M: several groups of rows, each row roughly a mix of its group's hidden directions
M (143 x 10)
[[ -4   5 -36   5 -27   1   4 -34  -8 -20]
 [  4  -2  39 -31 -20 -14   8  14  10 -15]
 [  4 -13  16   9  14  18  20 -14  34  30]
 [  2   9 -52  -9   6 -16 -14   9 -15   5]
 [ 26  14 -43  11   1 -14  -6  18 -11 -13]
 [ 19 -20  33  12  -5 -15  13  31  -7 -18]
 [-21  12  35  37  12  -2   6  10  10  13]
 [ 14  19 -34  15  27   1  -4   9 -30   7]
 [ 10  -1 -43   0 -11   2  21 -12 -33   6]
 [ -4  -3  -9  45  16  -2 -25 -10 -12  22]
 [  0 -13  14 -20   9 -15 -43   9  25  -8]
 [-24   1  10  29 -16 -13   6 -39  -3  11]
 [ 28   4 -25  -9  28  34   5  -3  11   6]
 [ 22  -1 -40  -9  30  12 -13  -9  16   4]
 [  7  -3  12 -53 -13 -18  -8  -2   7 -10]
 [  9  20  16  11  -5  15  25  22 -19 -34]
 [ 19   0 -17  13  -3 -33   5 -40 -12   6]
 [ 13   5  39  -9  -3 -42   3  -3   2 -10]
 [ -9 -27 -28  30 -19   1   9 -20 -19  -3]
 [ 13  -3  -8 -51 -18 -14  11  -2   1 -15]
 [ -7  -1  22  31  19  24 -12   4  26  21]
 [ -4   5  38  38  -3  15   2  -8  18  12]
 [-28 -10  24  38 -15  14  -1  -1  12  15]
 [ 16 -11  -4   7 -12  42  -3 -27  19 -17]
 [ 18  -7   2  -8  22  38 -11   0  35  -3]
 [ -2 -12 -13 -36   5  13  -8  32 -24 -14]
 [  6 -18   0  25  18  37  -4 -19  24  -3]
 [-25  -1  28  40   5  10 -20  -8  11   2]
 [ 17  18  25  -1  -1  20  18  29 -21 -22]
 [ 19  -3  21 -43   5  -7 -10  27  11   0]
 [ 16  -3   2 -45 -11   8   0  33  -2 -11]
 [ -1 -20  28  -3 -17 -19   4 -28  15 -29]
 [ 10  -6  49 -18  -1  -8   9 -12  23  -5]
 [ 29   1   3 -22  -5 -44  16  -8   3  -9]
 [ 21  -1  19 -22  14  32   1  33  11  -3]
 [ -4   7   2 -47   6 -15 -30  14  -1  -4]
 [  4   2 -15   0 -19 -33  11 -40 -17   1]
 [ -5   3  25  20  24  30 -14  -5  20  24]
 [ 28  -9 -10 -43   8 -16   7  16 -14 -10]
 [  3 -16  -2  11 -25 -28  -9  -4 -28 -32]
 [ -4  17  35  14 -13 -10  -7 -34  16  14]
 [-17  -8   6   0  -2 -15 -38 -15  34 -16]
 [  3 -18 -44  16 -18  -1   5 -26  -4  -8]
 [ 36  -2 -35 -19   1  -4  -3   4 -27  -4]
 [ 17  -4 -37 -17   0  -3  16  16 -31 -16]
 [  9  17  32 -22   4  -4  -5  29  -4 -30]
 [-14  -8  -9  42  16 -12   8  14 -19  24]
 [-13  -6  18 -23  -1  34 -19  30  11 -11]
 [ 13  23 -30  -7 -12  -6  13   1 -39 -14]
 [ -1  -4  25 -19 -15 -31   4  20 -28 -17]
 [ 21  17 -16 -21  17  32   4  18  16  18]
 [  7  -7 -22 -21  -1  21  -2 -21  41   8]
 [ 15  22 -12 -16  10  20  14  37 -19  15]
 [-13  18  22   4  25  23 -22  11  26  16]
 [  0  -6   9 -30 -10 -14 -25   2  40 -15]
 [-17   9  44 -14   0   9 -10  28  14  -6]
 [ 34  17  12 -27   9  -2   9  29 -18  -8]
 [ -9 -28 -15  35 -18 -18   5  -2 -21 -15]
 [-25  -1 -10  12   1  24 -24  -9   0  40]
 [  3   3   8  40  28  20   3  24  -1  17]
 [-16 -17   5   8   1  46 -27   1  16   4]
 [  3 -12  37 -29 -16   7  -7  27  10 -13]
 [ -3 -10  46 -25  -1 -19 -11  19   1  -7]
 [ 23  16 -31 -17  21  25   4  -9  21   7]
 [ 13  11 -37   7   9  15  22 -34   4   4]
 [ -1  14   8 -36  -6 -19 -21  17  11 -31]
 [-11 -14 -14  32 -14 -17 -14 -34   7  17]
 [  6  -3  -6  12  -4  -5  36  -1 -39  24]
 [ -2  -1  39 -24 -17 -12   2  31  -4 -12]
 [ 10   6  -7 -52 -14   1   6  -8  21 -10]
 [ 17  -6 -43 -15   8   8  29   3 -17   7]
 [ 12  -2 -25  29  29  23  -2  24 -11   5]
 [-19 -15 -20  21 -18  -1  22 -37   2 -10]
 [ -9  -1  15 -43 -21 -26   3  -8 -10 -15]
 [ -8  -1  27   0 -19 -33  10 -34  16   2]
 [ 10  -6  38 -21 -11  14  12   8  17 -30]
 [  5  -5  30  -3  -3  15  11  31 -13 -36]
 [-19  18  34  29  -3 -21   9 -13   0  17]
 [  5 -11  21 -30 -11 -27 -13 -15  30  -7]
 [ 15   8  -1 -24   6  28   6  31 -31   8]
 [ 26 -19 -12 -38 -17 -20  -7   0  -5 -17]
 [ 11  -7 -22 -39 -26  -6  13 -18   0 -17]
 [-16   3  39  32  12  -8  -7 -11  21   7]
 [ -5   1  34 -37 -12   4 -11  -7  23 -17]
 [ 13  -1  19 -28 -14 -14  18  -9  -2 -40]
 [ -3  -1  -7  32 -17  -1  15 -42   1  17]
 [-14  18 -23  28  17  23  -3  -7  -2  31]
 [ 19  -6 -30 -22   3  12  13  -4 -24  32]
 [-23 -17  21 -21 -17  13   5   0 -12 -37]
 [  6  -6   6 -19  26   3   9  39  22 -22]
 [  1   1  35  -2  25  13 -14  22  26  17]
 [-31  -1  41   6  11 -15  -6   2 -13  22]
 [ -7   3 -32  41 -11   6  15 -11 -16 -12]
 [  1  13 -41  23  15   8   4 -18  -7  26]
 [-16 -25  -4  27  17   6   2 -13   1  40]
 [-21  -2  41   8   0  23 -11  17  22   6]
 [  1   3  24 -46 -16  -1   1  -2  16 -20]
 [-16  -5   1  36   6  21  -3  16 -28 -25]
 [  8  15   6 -54 -15  -9   0  12   5  -1]
 [-20   4 -25  27  13  -8 -28  13 -28  -3]
 [ 19  -3  29 -25  -4   4  21  26 -18 -20]
 [ -5 -25   3 -21   6 -36 -17  -2  -9  30]
 [ 17  -7  31 -22  14   7   7  35   4 -19]
 [-21 -20 -14   2   3 -40 -18  -6   3  26]
 [  8  -9  19 -26   7  -2 -24  14  34  24]
 [-18   8   4  43  15   5  -1  -8 -25  22]
 [ 21 -10 -31 -10  29  19 -12   4  27  -1]
 [ 14  12   3   8  -4 -24   8  16 -48  -7]
 [ 23 -19  27  -1   7  29  26  10   1  20]
 [  9  12 -47 -13  24   7  -2  11 -17  -7]
 [ 24  16  27 -29  16   6  10  29   3  -5]
 [-36  10   9  38   0   2   4 -22   3  16]
 [ 15  -8 -20  -6  24  13 -23 -23  35   2]
 [-13  -3  48  -5 -10 -13   8  22   8 -17]
 [ 14  16  12 -33  -2 -14   7  16 -12 -37]
 [-18  35 -10  19  -2  -2 -36  -2  -3  20]
 [  1 -22  41 -32  -7  -9  -5  11  12 -10]
 [-15 -18 -26  28  -3 -20  10 -13 -28  17]
 [-19  -1  42  38  -4  -3   1   6  -7   3]
 [ -5   4   9  38  24  19 -20   7  21  17]
 [ 27   9  14  18  27  25   4  27 -13   6]
 [ -8   0  23  -1 -15 -14  14  33 -37   8]
 [ -4 -21 -22 -13  -2 -20  -8 -31 -19  29]
 [  9   7  17  16   5 -34   1 -37  16  15]
 [ 10   3  32 -27   1   6  -5  41  11  -5]
 [-31   3 -15  31  -7 -20 -15  -6 -23 -16]
 [-10   4 -14 -14  16 -18 -12 -40  23 -18]
 [ -4  11  10 -39 -36  -6  19  12   3  14]
 [-11   4  17  27  13   1 -10  -9  42  20]
 [-20  -8 -35  20   3   0   2 -39  -2 -10]
 [ 16   0 -25  30   5 -19   7 -19 -33   3]
 [  7  -5 -48  11  -9  10  20 -21 -10   3]
 [ 14   5 -35  15  16  15  23 -14 -20  20]
 [  0   6 -37  36  -2  -7  20  19  -9 -12]
 [ -1  -2 -26  -1   0  17  22  26 -25 -31]
 [ -7  -7  35 -26 -15  -6 -18   1  26 -22]
 [  3   1  -1  12  11  46   0  -4  35   9]
 [ -2 -15  23  38  -7  -1   4 -26  23  15]
 [ -8  -2 -49  18   2  16   9  -4 -14  18]
 [ 16 -12 -24 -29  12  18  14  27 -22   3]
 [  4  14 -22 -33  19   2  -7  -5  11  37]
 [-27 -17   7  31  -4 -14 -30 -17  15   6]
 [  1  -2 -34  34   1  -9   1 -12 -32   9]]

the one row of each list that fits no group (the others fit one group, some only roughly)
- q913: [  0  -8 -35 -23   8  10   4 -20   3  36]
- q321: [  7   7  -8 -34  -2 -18 -21 -20  33 -12]
- q245: [ 15  13  33 -10  -1   1 -25 -11  37   0]
- q905: [ 13   6  20 -24  21 -14   6  28 -24  23]
- q820: [-22 -13   3  36   0  18  -9 -14  34   2]
- q570: [ -5  19  36 -18   0   9  -5  26  20  22]
- q560: [-17  11  37  10   1  21  -9  34  -8   6]
- q172: [-35  -8  14  42 -11   0 -16   4  -3   1]
- q813: [  8   6  10 -34   7  20 -12   7  38  15]
- q193: [  7  10   5 -21 -18 -24  29  13 -35  -1]
- q623: [ 21   2  25 -27   6  18   9  32  10  18]
- q505: [-10  29  27  23  18   9  -5  19   0  27]
- q597: [ 14  -3 -23  11 -20 -28  22 -23 -24   9]
- q171: [  9   3 -33  27  17  18   9   5   2  32]
 -> q245
- q681: [-10   1   8  29  24 -13 -32  18   5  24]
- q723: [ 17 -10   5 -48  -2 -15   6  23  13  -5]
- q959: [-11 -15 -10  42  21  18 -26  -4   2  -2]
- q434: [  9 -21 -30 -37 -21 -12   2  -5 -15  10]
- q639: [ 26  18 -21 -40  15   5  -4  20   2   2]
- q46: [-29  20  23  33   8   4 -15   3  21   2]
- q713: [ -2   9 -32 -31 -18 -28  16  -5 -14  -6]
- q260: [ 22 -17 -46  -7   3  -4   0 -24  -3 -12]
- q157: [-10  11 -11  49  -5  20  11 -16  -8 -10]
- q466: [-13  30  33   6  15  -5 -21  23  18  -3]
- q604: [ 21  -6 -31  11  12  13   0  24 -34  -9]
 -> q434
- q372: [-14  -4 -35  10  -7 -28   6 -34 -11   0]
- q870: [  7  19  13  11  17  27 -11  41  -4  11]
- q486: [-12 -18 -53  12   1  -8   3 -12   1   7]
- q898: [  6  -3 -10 -24  -5 -10  10  21 -25 -41]
- q683: [-16 -11   3  42  -2  29  -7  -7   2  24]
- q284: [ 32  16  -4 -34   9   0  -6  27  16  -8]
- q968: [-24  16 -33  32  -7  -3  -1 -23  -9 -11]
- q337: [ 23   3  17 -43   2  -9   9  14 -10 -24]
- q342: [  7   2  -2 -19 -12 -36  12  -3 -32 -25]
- q628: [  7  20 -12  41  18  27  11  16   0   2]
- q946: [ -4 -18 -21  36   7  -7   1 -33 -10  19]
- q475: [ -1 -16  25 -22 -30 -13  14  17  -4 -28]
- q953: [  8  17  17 -25  15  19 -13  37  16   8]
 -> q372
- q669: [ 17  26 -25 -28   8   3   5  16   1  31]
- q798: [ 20   8 -13  -2  13  25  26  21 -32 -13]
- q364: [-15  -2  -1   2 -20 -34  -3 -36  20  17]
- q175: [ 18  10  10 -43   4   8  -3   8  34  -6]
- q613: [ -7  -1 -12  37   3  26  20   4 -23  21]
- q341: [ -4 -20   9  28  -4  14  11 -35   1 -29]
- q526: [-13   1  -1 -13 -19 -45 -18 -20  16  -3]
- q515: [ -3 -14  -8  24  -8 -17  24 -26 -33  12]
- q990: [-17   3  44  -9 -13 -29   1  16  -7   6]
- q932: [-17   1  35  29   5  10 -21   8  25   6]
- q122: [ 14  -1 -31  26  -1   7  17 -10 -38   2]
 -> q990
- q936: [ -2   2  19  -9 -24 -21  28   9 -32 -19]
- q880: [-13  21 -27  18 -12 -15   6 -12 -37 -10]
- q319: [ -1  -1  30 -35 -21 -22  -5  20  15   0]
- q377: [  6 -18   9  -3   9  12 -21 -20  47   0]
- q176: [ 20   3 -34 -15 -17   4  30  -8 -21 -14]
- q696: [-26   1  19  41  -8 -20  -7  -2 -17  12]
- q598: [-11 -24  -5 -25 -24 -26 -14 -22  21  -6]
- q815: [-18  -7 -42   9 -11   2  -5 -27  -9  22]
- q629: [-28   6   6  40  16  -1 -21 -12   0  21]
- q979: [  9  19 -42  -4  25  20  -9   6 -13  12]
- q224: [ 12  23  46 -14  11  -3   3   8  22  -8]
- q841: [ 26  -8 -19 -14   0  -1  31  14 -29 -21]
- q117: [ 13  -3  15  13   6  45  -1   7  28 -15]
- q764: [ 15  13   7 -39   6  11 -10  32  21   2]
 -> q696
- q425: [ 10   5  27  14   1 -14 -18  36   9 -28]
- q517: [-4 19 13 20 16 26  4  2 30 29]
- q255: [ 29   0  -9 -39  19 -13   1  26  -3  10]
- q540: [  7  -8  16 -42  -1   7 -22   2  32  -8]
- q211: [ 13  -2   4 -50  -1  -8  -4  20   9 -22]
- q355: [ -8  -5  52  -7 -19   4  -1  19   6  -6]
- q426: [ 32   0 -18 -36  14  26  -5   9   8  -7]
- q801: [-19  -6  -6  38  16 -25 -14   6 -11  25]
- q140: [-11 -10  25  16 -14 -17  13   4 -34 -27]
- q455: [ 12   7  23  12  33  13 -20  16   9  29]
 -> q426
- q768: [  0 -10   4  -5 -11 -43   4  -9 -32 -20]
- q298: [  9  12 -25  22  15 -11  10  19 -40  -1]
- q843: [-21  -3  38  10 -22 -24   6 -11 -12 -17]
- q427: [ 22  17 -13 -48  -3 -17   6   0  11  -3]
- q29: [-11   2  -9  12 -17 -11  12 -44  25  15]
- q633: [  0  24 -48   8  14   4  -3 -18  -8 -11]
- q23: [-32   6  -2  34 -24 -16   4 -24  -4  -2]
- q414: [-15  -7  33  -7  -7 -41  -3  12  -6 -21]
- q754: [ -4  -6 -27  16  -6   1  36  -7 -35   7]
- q607: [ 27  -2  15 -20  12  30  19  10   0 -29]
- q80: [ 10  -3  34 -36  -3 -12 -22  15  11 -12]
 -> q414
- q103: [-18 -31  -5  28  -4 -12 -36  -5   4   8]
- q416: [-19   1  37  -1   0 -14 -30  12  16 -21]
- q869: [ -3  -9  22  11  17  -3 -33  16  35  12]
- q774: [ 34 -16  -3 -33  -1   1  20   8 -27   3]
- q63: [ 25   8 -10  -2   6  15  20  17 -32 -30]
- q783: [ -9  18 -40  22  12   3  -5   4 -30 -13]
- q562: [-22 -19  10  44  -5   9  -1 -18  -7 -17]
- q340: [-23  -2 -33   4 -17  -7   7 -40  -7  -6]
- q464: [  6   2 -12  -4  -2 -26  15   2 -47 -19]
- q351: [  1  -6  23 -44  -6   3  11  13  29  -8]
 -> q63
- q220: [-16 -20  26  22 -17   1   5 -31  22 -11]
- q177: [-14  15  11   0  25  17 -24  23  30  17]
- q430: [-17   1 -15  40  16  25 -14  13 -13  12]
- q27: [-26  -3   8  46   0  11   4 -21 -14   5]
- q151: [ -9   0  48 -16 -17  -5  -4  -1  26   7]
- q44: [ -3  -7 -48  -3  -7 -11   7 -32  -2  10]
- q852: [-23  -6  27  39 -10 -16 -20  -4  -2  10]
- q166: [ 23  -3 -18  -6  -2 -26  19  16 -34 -17]
- q412: [ -5  10  -8 -15 -18 -35   4  -9 -19 -35]
- q668: [  1  11  27 -15  20  30   0  26  15  21]
 -> q852
- q335: [ -1 -11  15  25  14  30 -12  33   4  18]
- q35: [ -3 -14 -34   7 -15  -3  13  -6 -39 -20]
- q738: [-21  -9  11  41  16  -5 -19   7  20  15]
- q625: [ 15  13 -35 -27  13 -27 -18  -9   4   5]
- q308: [ 19   6  -6 -24 -23 -16  25   0 -36  -1]
- q769: [-14 -10  -4  -2 -21 -30  -4 -37   6 -25]
- q357: [  2 -18 -49  14   4  -3  12  -6  -3  24]
- q125: [-7  8 48  1 -6 -1  5 27 17 15]
- q911: [  0   2  40 -16 -26   3  25   9   6 -21]
- q605: [ 25 -20 -39 -13   9 -12  -2 -18   1 -21]
 -> q308
- q582: [ 16   9 -43 -10   2   6  27  -6 -22  11]
- q596: [ 15  -2 -42 -28 -15 -11  -4 -23   5  -7]
- q910: [ 26  13 -31 -22  27  13 -10  11   9  15]
- q134: [ -1  12  26   7 -22 -23  12   7 -40   4]
- q828: [  0  10  35  -6  21  16 -12  -1  38  -5]
- q825: [  3  -5 -43   8  -2  -1   7 -24  -9  32]
- q359: [ 17   3  26 -34  -5  -1  11  35 -11  -5]
- q871: [ 14   1  35 -31 -17   6  26  10   7 -13]
- q375: [ -3   2  36  18  13  27 -12  12  21  20]
- q87: [ 13   9 -49 -13  -1   4  17 -20   3  15]
 -> q828
- q875: [ 13  -8 -19  10   6   0  15 -49  18  -2]
- q689: [  9  10  27 -38 -11 -14  10  31  -3  -1]
- q85: [-12 -15   5   6  26   9 -23  18  37  17]
- q301: [  9  -2  36  12 -23  -2  23  -4 -12 -31]
- q642: [-15 -10 -25  34   4  -2 -10 -37   6  -2]
- q747: [ 13   5  -7 -29  31  18 -14  20  28  -5]
- q827: [ -2  -5  34 -15  -4   0 -13  36 -10 -26]
- q616: [  4   3  14   9  19 -19 -36  20  29  13]
- q889: [-18   3 -33  15   0 -31 -15 -29  -6   7]
- q970: [ -2  10  43   3  14  24 -18   7  25  -1]
- q973: [  5   4  18 -33 -30  -2  21 -15   9 -24]
- q53: [ 15  -2  15   0  11  26  18  35 -29 -10]
- q781: [ 29   7  36 -22  10  13 -17  17  -3 -11]
 -> q973
- q765: [ 16  -2 -44  10  17  -5  -6 -17 -25 -12]
- q721: [  1 -19 -31 -11 -13 -33   8 -15 -12 -23]
- q951: [ -6   2 -33  34   3  -1   5  13 -33  11]
- q780: [-15  11  16   0  14  36 -11  25  25  15]
- q41: [-12  -8  40   6   4  31  -6  29   2  -6]
- q900: [  8  -1 -20   2 -20 -23  24 -32 -17 -20]
- q805: [-14   4 -21  38   1  26   8 -13   3  27]
- q272: [  1 -18  -1 -22 -25 -22  -7  -4 -34 -25]
- q439: [  8   3 -42 -19 -17   5  17 -28  -9  -2]
- q432: [  1   9 -31  39  -3  21   7  10 -23   1]
 -> q951
